Each row of this table is followed by its label. One hidden rule gives the labels. It looks at one to three of the table's principal directions, none of them among the few with the most spread.
[ 11  38   7   6  19  -3 -17 -32  19 -20 -13  40 -10  22  -1  42  23  11
  -7  15  26   8   5 -29  13 -12  -5 -11 -18 -36 -17 -21  20  28  14  19
  -9   6 -12 -19   7  20  47  32   0 -20  22 -25] 2
[  31   -2  -41    4   26 -100  -20  -63    5   71  -66   45  -27   50
   37  -85  -56  -21   18  115  -37    6   13  -70   23   28   12  -37
  -15  -74   60  -47  -59  -56  106  -22   48  -62  -19 -103   33   35
   61  -40  -58  -34  -37   53] 2
[-39 -17 -78 -48  -6 -21  17 -20  32  47 -39  41  21 -43   7   3 -33  32
   2  22 -44  30 -37  -7 -78  31 -20 -81  22  19  57  31 -32 -38 -17  -7
   3 -30  18  41 -59 -46 -15 -27 -34  54 -84  52] 2
[ -2   3 -40 -25  44  -5 -26 -21  17 -13  18   8  24 -35  26 -12 -34  33
 -46   6 -30  34 -18  21 -41 -10 -20 -35 -54  -6  -4  16 -25   2 -40  -8
  -9 -24  33   6  -8 -77  36 -40  -9  37 -37  18] 1
[-36   1 -23  -2 -23 -31  -6  35  10  22 -18  25  -7  28  29 -37 -54 -52
  30  45 -34 -23 -15 -12 -14 -12   6  -5   9  -7   8  22 -49 -35  24 -37
  35 -25  -6 -32 -19 -13   6 -47   3 -37 -34  11] 3
[-14  31 -19 -16  17  -6 -20  -9   0  35 -17  10  -4   4  10   7   4 -15
  35  39  -8   3  10   6  17   0  -6 -39  11 -18  33 -20  -6  19  47 -51
   1 -43 -29  -8  32  17 -10   0 -29 -17   1   8] 3
[ -32   19  -91  -22  -14  -79  -27  -23   32   72 -110   23  -10  -14
   34  -59  -74    1   39   83  -66    5  -21  -35  -31   12   -5  -68
    1  -11   34   -6  -65  -56   45  -40   52  -56   23  -32  -24  -30
   19  -36  -52    3  -72   74] 3
[  35  -43  -35  -53   -2  -10   31    7  -25   34   41   98    5   51
   -3  -20  -18 -108    9   57   16  -83    1  -58    3   19  -27    6
   37  -70  101  -22  -20  -15   78  -12   19  -35  -32  -80    2   23
   44  -26   -5   15    7   35] 2
[ -2 -13  72  28  -7  77  12  36   9 -37  28 -97   3   1 -27 -23  18  65
 -63  13 -11  59  57  16  13 -13 -23  49  -8  50 -53   7  15 -17 -28  16
 -40  36  61  14  44 -51 -21  -9  39  17  -7  -7] 3
[ 41  17  63  24  34  64 -14 -35 -35 -27  24 -50   7  -9 -59  66 106  21
  -2 -20  65  13  33  53  52  24  -8  70 -34  -6  21 -16  49  33 -18  42
 -40 -13 -21  23  43  44  21  88  37 -20  74 -15] 4
[ -60    7   23   24  -45    7    8   79   35  -56  -46  -41    5  -12
   13   12  -33   31   -8  -59  -24   44  -28  -13  -53  -19   41    8
   41   95 -127   65   15   -9  -84   22   14   73   31   63  -65  -41
  -62   -7   40   18  -41  -22] 2
[-49  34   0  41 -28 -11  26 -47  31   8  13  27 -16 -15 -28  74  42  40
   1 -17   8  52 -31  62 -22  29   6 -32 -24   1  43  54 -10 -17 -51  56
 -39   9 -21  70 -52   8   5  18  16 -47 -24 -12] 4
[ 33 -27  40  12   7   8   6  15 -28 -12  16 -27   4  37  -9 -20  25 -23
  -1  14  14  -8  43 -21  37   2   3  34  17   0  -4 -28  24   2  26   4
   7  12 -25 -32  48  40 -10  35  13 -18  26   1] 4
[-49  -6 -21   4 -13  -8  12  -3  41 -41   9 -11  12  -5  14  14  -9  52
 -18 -12 -38  53 -21  24 -30 -44  -1 -11 -25  46 -52  20 -28 -27 -67  34
   6  47  33  39 -35 -51   2  -4  26  -7 -28 -38] 3
[ 17  -6 -29 -17  19   2 -22 -21 -10  27  17  17  -9 -24  -1 -47 -26  10
 -42  50  -8 -23 -11  19 -12 -13 -23   1 -42 -48  48 -20 -14 -30   8   4
   5 -39  27 -40   5 -38  53 -38 -16  25 -17  38] 1
[ 16   0 107  42  19  88  29  12 -37 -24  97 -70  -3   9 -46  58  99  -5
   6 -55  60  22  45  73  65  20  -5  63  10  20  20  11  45  52  -2  -1
 -70   7 -50  55  62  64 -56  38  32 -52  70 -64] 4
[-33   9  22  14 -23  29 -19  68   0  -4   6 -65  -2 -26   6 -22 -26  14
 -23 -22 -27   9 -12  45 -15 -29  21  17   4  54 -56  27   5   0 -41 -25
   4  12  31  27   0 -41 -59 -39  12  18 -17  -4] 4
[-17   2   0 -20 -12  38  24  22  28 -21  38  24  13  -9   8  40  -3  14
 -11 -37  10 -13 -10  -7 -29 -27  10 -23   4  -1 -12   8  12  39 -45 -13
 -22  23  21  14 -28 -47  -6 -17  -1  32  -7 -30] 3
[-10   3  39  50 -12   4   6  14  -6 -28  32 -60 -14 -18 -21  -2  13  65
 -37 -31 -13  32  15  67   2   6  19  10 -32  35 -32  22   4 -10 -69  21
 -22  33  22  34  -1 -33 -14  -4  39 -11   7   6] 2
[  1  -9  66  39 -20  20  31  15  14 -46  32 -33   2  64   5   4  22  10
 -28  -3  -2  49  47 -36  30 -26  15  19  18  23 -57  -7  19  11   1  23
 -22  67  -2  -7  42  16 -26  18  18 -30   3 -53] 4
[  25   28  -59  -37   31  -63  -36   -6  -30   48   -8   97  -16   35
   28  -15  -32 -118   72   59   14 -104  -10  -24   36    8   -1  -23
    0  -95   76  -43  -33   26   96  -76   48  -83  -65  -93   19   42
   63  -19  -25  -38   42   34] 3
[-27  30 -23 -37 -22  19  22  23  33   3 -45  28   5 -16   2  78   5   8
  19 -60  14   0 -27 -56 -42  -5  -1 -71  78  30 -26  13  53  67  -6 -15
 -17  27  -5  61 -41  12 -68  28 -30  43  -8 -34] 2
[-85  45 -48   1 -42 -31   2  40  46  36 -74   1 -10 -56  18  26 -47  37
  42 -32 -54  32 -52  21 -64  17  33 -92  63  76 -30  56 -20   5 -39 -54
   6   0   3  88 -69 -26 -90 -36 -37  25 -70  20] 2
[ 28   6  35  -1  21  47   8 -23 -18 -26  27 -28   6 -27  -6  31  34  12
  16 -79  53  -4   5  14  32   9  12  32 -15  -8 -14   1  39  54 -11  -1
 -39   6   3  29  12   9 -14  10  -2  17  62 -45] 3
[-29  71  -7  26 -11 -57 -25  -6   5  -2 -57   7 -15  18  22  55   8  -5
  53 -44  -9  19 -16  -1  14   4  45 -59  25  19 -55   5  13  58  14 -32
   6  15 -46  38   0  51 -48  28 -17 -39  24 -38] 4
[ -1  50  29  21 -15   3  19  22 -35   0  28  35 -25  30  -9  62  33 -95
  73 -54  58 -62  -2  12  47  27  27   4  46 -36  34  18  28  77  37 -38
 -24 -11 -83  15   4  74 -27  22   7 -61  73 -35] 2
[ -9 -30  -1  14 -41  -8  54 -22  25  -5  37  54  -5  45  -4 -22 -19 -16
 -32  44 -12  20   6 -33  -7  11 -14   9  -2 -25  39  27 -35 -61  10  52
 -17  31  15 -30 -21 -20  42 -37  17 -11 -35  10] 3
[ 31 -35  24  -2  -4  28  26   9 -15  26  16 -17  -6  -6 -34 -27  10   9
 -27  25   9  -7  30  -9   9  40 -14  21  22  -2  47  -8  11 -25  20   8
 -15 -10  14 -19  19   2  -7 -10   0  35  -5  49] 2
[-10 -27 -21 -14   2  24  28 -22  25  -4  -1 -12  -5 -29 -34 -19  -3  88
 -59  47 -27  50   5   8 -31   5 -38  -7  -3  22  22  -1 -11 -61 -31  50
 -17  14  57  18 -19 -57  26 -13  15  51 -35  35] 2
[-15  25  38  38  -6 -28   2  20   4 -42  22  17 -11  36  23  52  16 -26
  38 -71  29 -13 -14   4  17 -19  50   2  -4  -1 -63  15  14  51 -25  -4
   6  40 -50  15 -19  44 -15  18  23 -68  38 -76] 2
[  6 -21 -42 -33 -22  -3  15  23 -23 -10  -2  22  14 -44 -10  -3 -30  -7
   0 -65  -3 -55 -30   4 -41  27  -8 -11  21  20  -3  29   2   5 -36  -5
  -1  14  32  30 -56 -43 -11 -21  13  72  10  35] 3
[ 12 -20  22  -7  29  43  12 -50  55  -4  -7 -32   4  11  13 -28   2  75
 -53  61   0  78  35 -58   5 -38 -31   9 -40 -22  -9 -34   0 -29  16  37
 -19   6  58 -33  34 -36  40  -9 -26   8 -40 -31] 4
[ 28 -53 -21 -25   6 -12  -7  -8  -5 -11 -14  -6  23  -3  24 -70 -38  16
 -20  10 -26  -6   5 -45  -9 -23  -2  16  -5  11 -37 -33 -10 -34   6   5
  31  22  41 -37   9 -23  12 -16 -19  54 -17  10] 4
[-25   8  -6  12  33   8 -20 -17  12 -18  25 -49  12 -44   1  14   2  74
 -35 -22 -34  66 -23  87 -26  -7   2  -6 -59  42 -17  34 -28  -9 -78   7
 -18 -12  29  58 -11 -56  -2 -25  17   3 -17 -13] 3
[  63  -64  -26    6    5  -62    5  -44  -39   11   14   31   -5   28
    7 -113  -38  -32   -7   68   -8  -59   28  -27   32   17   -4   44
  -52  -74   59  -46  -49  -79   38   25   43  -16   13 -112   16   -9
  103  -19    4   -7    7   72] 2
[ 41 -39  52   0  -3  42  26   7 -16 -46  30 -33  17  34   4 -17  26 -31
   3 -33  41 -14  48 -56  47 -23 -18  62  12  -2 -43 -29  36  22  28  19
 -11  50   7 -25  43  26  -6  37  12  -4  44 -47] 2
[  -7   29   41   56   31    2  -66  -27    8   10  -58 -110  -10  -28
   14  -51   -4   81  -29   37  -33   96    5   48   18  -18   29   33
  -61   34  -54   -1   -6  -37  -19    9    8  -28   25   11   47   -2
  -12   -4  -22  -30  -33   -4] 2
[-44  35  19   4   0  36  17  37  28  21  20 -23 -11 -30 -15  65  23  30
  -4 -28   3  32  -3  40 -27  13  -9 -56  30  30  15  36  19  46 -27 -33
 -41 -12 -13  70 -12 -11 -65  -9  -5  -8 -24 -13] 2
[-45  36 -46 -28  -7  -3  10   0  65  29 -77  37 -11 -24  -3  32 -23  41
   8  47 -21  44 -12 -47 -45  20 -22 -77  48  17  10  17  -1  -9   8 -10
  -6 -15  17  25 -40 -29  -7  -6 -26  33 -59  38] 2
[-12 -22 -22  -9 -18   3  24   1  21  -5   2  10   0 -25 -30   9   4  83
 -47  11 -30  17  -1   8 -43  -1 -11 -40  18  35   1 -11   5 -28 -52  29
  -7  37  36  26 -30 -37  -2   9   7  54 -31  29] 2
[-15  -1 -13   3 -27 -28  15  20  27  44 -64 -25  -7 -16  11 -18 -38  19
   7 -10 -34  25  -4 -40 -33  34   4 -50  45  38 -10  25 -11  -9  13 -24
   5  -1  21  24 -21  -4 -60 -24 -36  20 -56  30] 2
[ 23 -16  -2 -41   7  51  20  -1   0 -23  37  43  20 -16 -22  62  45 -38
  10 -47  63 -46 -11 -19   3  -7 -32  29  15 -14  16  -9  42  41  -5  27
 -16  16 -10  12 -18  20  12  46  10  28  42 -26] 2
[  2 -29 -53 -24  -2 -25  15 -32  -2   2 -26  25   9   2  -2 -50 -22  -2
  10  64 -24  -2  11 -26  -5   9 -27   0   1 -14  40 -18 -37 -61  17  19
  21  -8  17 -31  -9 -28  54   5   1  18 -22  54] 2
[ -2 -24 -27 -32   0   3  37   7  -6  -4  42  32  14 -12 -10  25  11 -34
  20 -26  12 -23  -2   7  -3  19 -24 -15  29   6  40   9  -1  14  -2  -5
  -9   6 -20  21 -16  -2 -12   6   9  19  14  12] 2
[-33  51   1  35  -6 -12 -12 -29  17  21 -53 -25 -22 -32 -26  36  33  48
  30  11  -2  44   2  45   6  35  -3 -27  -3  21  11  17  -5  -8  -7   4
 -18 -16 -13  53  -8  20 -10  36  -5 -36 -10  21] 3
[ 17  35  66  33  47  34 -18 -22  18 -26 -29 -79 -12  12 -18  23  54  78
 -22  22  15  84  61 -13  44   0 -12   8  -8  20 -55 -35  35  30  18   9
 -32  11   6  12  69  23  -5  50   2 -24  21 -29] 3
[ 46 -84  23 -26 -33  62  31  60 -53 -50  66 -42  35 -26 -38 -33   6  -8
 -75 -72  15 -56   6   5 -23  -7 -16  79  15  44 -33   4  44 -12 -62  55
  -5  69  62   7 -14 -51 -25   5  53 106  26  24] 2
[ 18  19 -50 -36  51 -54 -40 -24 -14  12 -38  57   3  26  14  12   3 -36
  47  52  -8 -20   1 -26  24   1  -9 -36  19 -23  19 -50  -4  19  60 -37
  41 -42 -59 -38  32  56  29  39 -16 -18  34  14] 2
[ 27 -72 -19 -40  13  25  18   1 -27 -53  77  36  31 -19 -28   1  18  17
 -47 -27  10 -42 -16  26 -27 -19 -25  44 -19  13  -3 -17   5 -27 -61  54
   8  42  25   0 -32 -33  44  11  50  65  26   1] 4
[  3  31 -19 -14  -4 -48 -30  21  -5  36 -19  52 -18  64  52 -31 -49 -84
  31  47  -7 -59   3 -63  18 -38  16 -39  11 -71   6 -36  -7  32  86 -65
  39 -32 -36 -85  31  27  12 -31 -36 -43   3 -14] 4
[ 20 -41 -55 -33  -7 -23   7 -32 -25   9  -8  56  12   1  -6 -41 -17 -34
   2  38  -5 -40 -19 -22  -9   5 -19  19   6 -27  50 -19 -16 -54  22  34
  29  -7   0 -34 -19   5  48   6  -4  32  -4  40] 2
[-13   2 -39   8   1 -76 -41   4 -19  18 -21  23  -4  -1  27 -18 -36 -42
  17  -8 -24 -25 -58  33 -19  -5  28  -1 -27  -2  -5  20 -30 -24 -11   3
  56 -24 -31  -6 -33  23   5 -15   4 -34  -9   8] 2
[ 35 -30 -25 -23  13  -8  20 -12 -25  21  -3  -9  12 -17  -6 -28  -7 -28
  25  -7   0 -24  19 -14  15  44 -29  -1  24  -1  52  -4 -10   1  31 -24
  -4 -26  -4  -3  15   8  -7   5 -17  21  14  45] 3
[ -4 -38 -66 -19  -5 -49  15 -65  15   8 -47  32  14 -24   6 -48 -42  63
 -16  29 -45  29 -20 -20 -54  30  -7 -32 -28  -2  22   9 -54 -82 -22  40
  14   2  53   0 -56 -58  55 -29 -10  50 -59  52] 3
[ 23 -42  32  11 -15  50  22  -3 -26 -18   0 -46   1 -11 -45 -45  17  44
 -54  25   5  20  23  -1  -1  15  -9  63  11  20   6  -4  23 -59 -19  64
 -16  26  41   0   7 -17   9  13  25  50  -7  36] 4
[ -15    5   74   67  -22   43    9   21    0    3  -10 -115  -22  -17
  -35  -25   31   59  -15   13   -5   60   41   50   31   14   14   50
    2   53  -18   15   10  -34  -26   18  -24   13   18   34   33    5
  -45   16   16  -31  -13   13] 2
[  26   50   73   47   32   46  -65   20  -10  -56  -14  -84  -15  -11
   -5   12   25   39  -26  -36   27   11    6   31   45  -49   30   80
  -42   23 -114  -22   41   49  -32    2   -4   16   23    1   44   14
    5   27   18  -16   62  -61] 3
Here are more rows. What is the label of each one?
[-41  -4 -37  -8   1  14  -3 -52  37  10 -20  17   7 -20 -22  -7   4  54
 -45  89 -34  79 -23  27 -39  -2 -42   4 -32  11  38  21 -39 -93 -19  70
  -7 -15  35  20 -26 -41  52  -8   8  12 -71  31] -> 4
[-28  37 -10 -30 -35  25   2  38  29  24 -36  42   5   6  12  55  -6 -58
  38 -20  18 -21 -14 -56 -15  -2 -15 -41  66   7  -8  24  36  52  39 -39
 -10  -3 -20  20 -14  26 -57  10 -27   9  -9 -18] -> 4
[-21 -27 -24 -28 -19  -7  -6  51  22  29   3  -7  15  -1  36 -39 -57  -8
 -19  11 -49  -7 -10 -20 -39 -35  -5 -36  16  27 -18   4 -17 -10  -1 -45
  27  -2  28 -14  -3 -39 -47 -51 -24  27 -54   6] -> 2
[-12   3  87  50   3  55  18  31 -10 -50  69 -81   7 -21 -20  52  54  46
   1 -99  28  38  23  84  20  13  30  32 -19  56 -49  45  30  46 -82  -5
 -53  35  -9  78   9  -4 -60  14  46 -29  41 -53] -> 3
[ 12 -31  66   9 -10  76  27  22 -35   8  46 -56   7   1 -22 -24  29 -28
  -3  -9  31   8  30  18  30  20  -6  66  22   8  30  18  25  -9  24   0
 -36  -7  -6  11  39  19 -47 -13   7   4  11  -8] -> 4
[  1  27  27  22  43   2  -6 -41  13  58 -18 -63 -11  -7  -3 -15  10  56
 -26  55 -24  99  48  14   6  59 -20 -55 -21 -11  53  11 -19  -3  47 -31
 -47 -63   3  15  60 -12 -21 -33 -38 -17 -51  37] -> 4
[ 16 -43 -14 -26 -15  29  17   7 -25  11  30   6  19 -37 -16 -24 -10 -23
 -14 -24   8 -33 -17  18 -18  25 -16  32   4   6  38  22  -2 -24 -12  12
  -8  -7  24   8 -21 -25  -7 -27   3  59  -5  35] -> 4
[ 61  22 105  78  31  20 -31 -50  -8 -95  35 -15 -16  37 -24  25  65  64
 -29 -26  59  16  48  16  78  -9  37  96 -93 -29 -96 -36  27  16 -33  60
 -28  58  12 -43  41  28  95  46  60 -44  95 -59] -> 3
[ -8  23  37  22  13  39  -4  -8  14   0  -9 -36 -11  15 -21   4  30  23
 -21  61   4  54  38   0  19   0 -30  14  -1   0   9  -3   7 -13  23  13
 -27 -13   1   0  41   6  12  21   6 -31 -15   2] -> 2
[  30  -25  -21  -20   37  -24  -29  -46  -23   11    9  108   -5   48
    1  -40   -4  -72   25  111   22  -52  -10  -22   30   -1  -15   60
  -29  -84   63  -41  -41  -68   76   18   45  -53  -44 -102    9   54
  120   -8    9  -35   16   18] -> 4
[-18 -34 -67 -48  -4 -23  -9  26   2  -4 -11  22  30 -52  25 -15 -52  -8
   7 -51 -32 -29 -62  11 -60 -11   4 -13   8  45 -28  26 -22 -13 -50 -12
  38   4  26  31 -64 -44 -22 -33  -6  64 -27  14] -> 4
[ -2  -8 -60 -19  35 -81 -29 -40   6 -12  21  93   9  20  32  -2 -25 -25
  19  27 -21 -21 -28  12  -9  -9  -5 -27 -56 -38   6 -12 -59 -23   3  -2
  41 -15 -26 -41 -23  -3  81 -18  14 -30   4   2] -> 3
[-17 -30 -20 -25 -32  36  29  10  19  -5 -26 -26  21 -35 -14 -17 -19  40
 -37  -6 -21  33  -8 -22 -49   6 -23   0  23  45  -9  29   7 -39 -36  37
 -13  27  63  36 -35 -61 -24 -11   3  74 -48  29] -> 3
[-24  45  27  23  17  24 -40  12   0 -38 -47 -42   0 -25 -10  31  20  32
  20 -21   4  39 -17  40   7   0  36  43  -3  53 -76  19   8   9 -37   0
   0   3   2  45  -6   4 -12  17  23   2  19 -20] -> 3
[ 59   5  38  -1  14  22   2  11 -51  23  72   1 -16  16 -11  13  25 -60
 -10 -40  56 -74  17  11  47   9   5  16  -8 -67  55 -24  45  72  39 -27
 -23 -27 -34 -38  47  39 -11  -6  -8  -9  73 -15] -> 2
[ 19   9   5 -25  40  21 -14 -26  11  13   4   2   2   9  15   8  10   2
  -1  19  15  12  11 -28  23 -22 -17  -6  -8 -28   5 -39  10  30  50 -21
  -7 -24  -1 -23  42  19   5  -5 -34   2  15 -37] -> 2
[ -5  23  19  24 -13  -6 -16  21 -22   1 -24 -47  -6 -14  -1   6   8   8
  17 -44  -1   1  -2  25   9   5  34  -4  16  30 -33   7  26  28 -15 -18
   1   8 -14  33   9  21 -55  18  -4  -5  18  -6] -> 4
[ 29  -3 -18  -6   2 -38 -19   1 -42  15  58  58 -11  18   8 -14 -17 -57
 -14  -9   8 -82 -24  26   6  -8  11   1 -34 -62  35 -18 -12  13  19 -12
  18 -17 -21 -50   0   9  36 -37   4  -5  34   4] -> 2
[-42  42 -24 -17 -19  28   7   5  34  37 -74 -42  -4 -34 -18  38  12  38
   0  10 -25  62  -5 -15 -25   8 -41 -57  68  59   1  15  22  16  22  -9
 -26  -5  17  77   3   6 -79  24 -39  27 -41   5] -> 4
[ 16 -26 -39  -4  14 -65 -21 -27   0  21 -50  16 -10  24   9 -86 -49  24
 -33 104 -49  14   8 -35 -13   7   0  -4 -28 -27  15 -33 -46 -86  29  23
  51 -20  27 -76   4 -27  70 -28  -1  13 -43  70] -> 4
[ 57 -14  71   2  30  71 -18  -2  -4 -26  50 -29   6  43   8 -21  35 -24
 -15  27  46 -19  58 -41  79 -63 -25  80 -25 -37 -31 -70  35  34  58 -11
 -10   8   5 -75  96  40  26  25 -10 -26  57 -66] -> 4
[ -9   8 -18  18   3 -53  -1 -23  24  21 -44 -31  -9   3   4 -21 -18  53
 -33  36 -49  70  15 -10 -16  25  -6 -51 -11  20  -5   4 -24 -31   4  17
   4   2  22   6   8 -23  -6  -9  -9   0 -48  40] -> 4
[ 14   9 -11  14  21 -37 -40 -27  -1 -40 -15  28   4  16  21 -13 -15  -4
  25  12   2 -23  -8   6  18 -19  27  39 -69 -29 -39 -13 -34 -17 -23   6
  35  -5   7 -50 -12 -15  87   6  29 -31  31  -5] -> 3
[-30  34 -41   3 -20 -32 -22   9  12   9 -51  14  -5 -25 -11  26 -15  21
 -10   3 -35  14 -44  26 -39   9  23 -30  14  38 -13  23 -10 -12 -40  11
  17   0   8  33 -42 -16 -12   3   1  28 -27  34] -> 2
[ 21  -5  12 -10  -4  31  20   0  12 -16  16  29  -2   0 -13   8   7   1
 -10   2  26 -21  18 -35  11   2 -10  12  15 -17  -2 -18  15  13  10   4
 -19  20  16 -22   1  -8  24   0  -3  33  14   4] -> 2
[-43  51 -61 -13   9 -51 -36  -6  40 -16 -75  48  -4 -31   9  57 -14  27
  40 -11 -17  10 -51   8 -35  -3  15 -46  -1  30 -51  14 -17   8 -40  -3
  33   0  -5  36 -64 -11  22  22   8   2  -5   4] -> 3
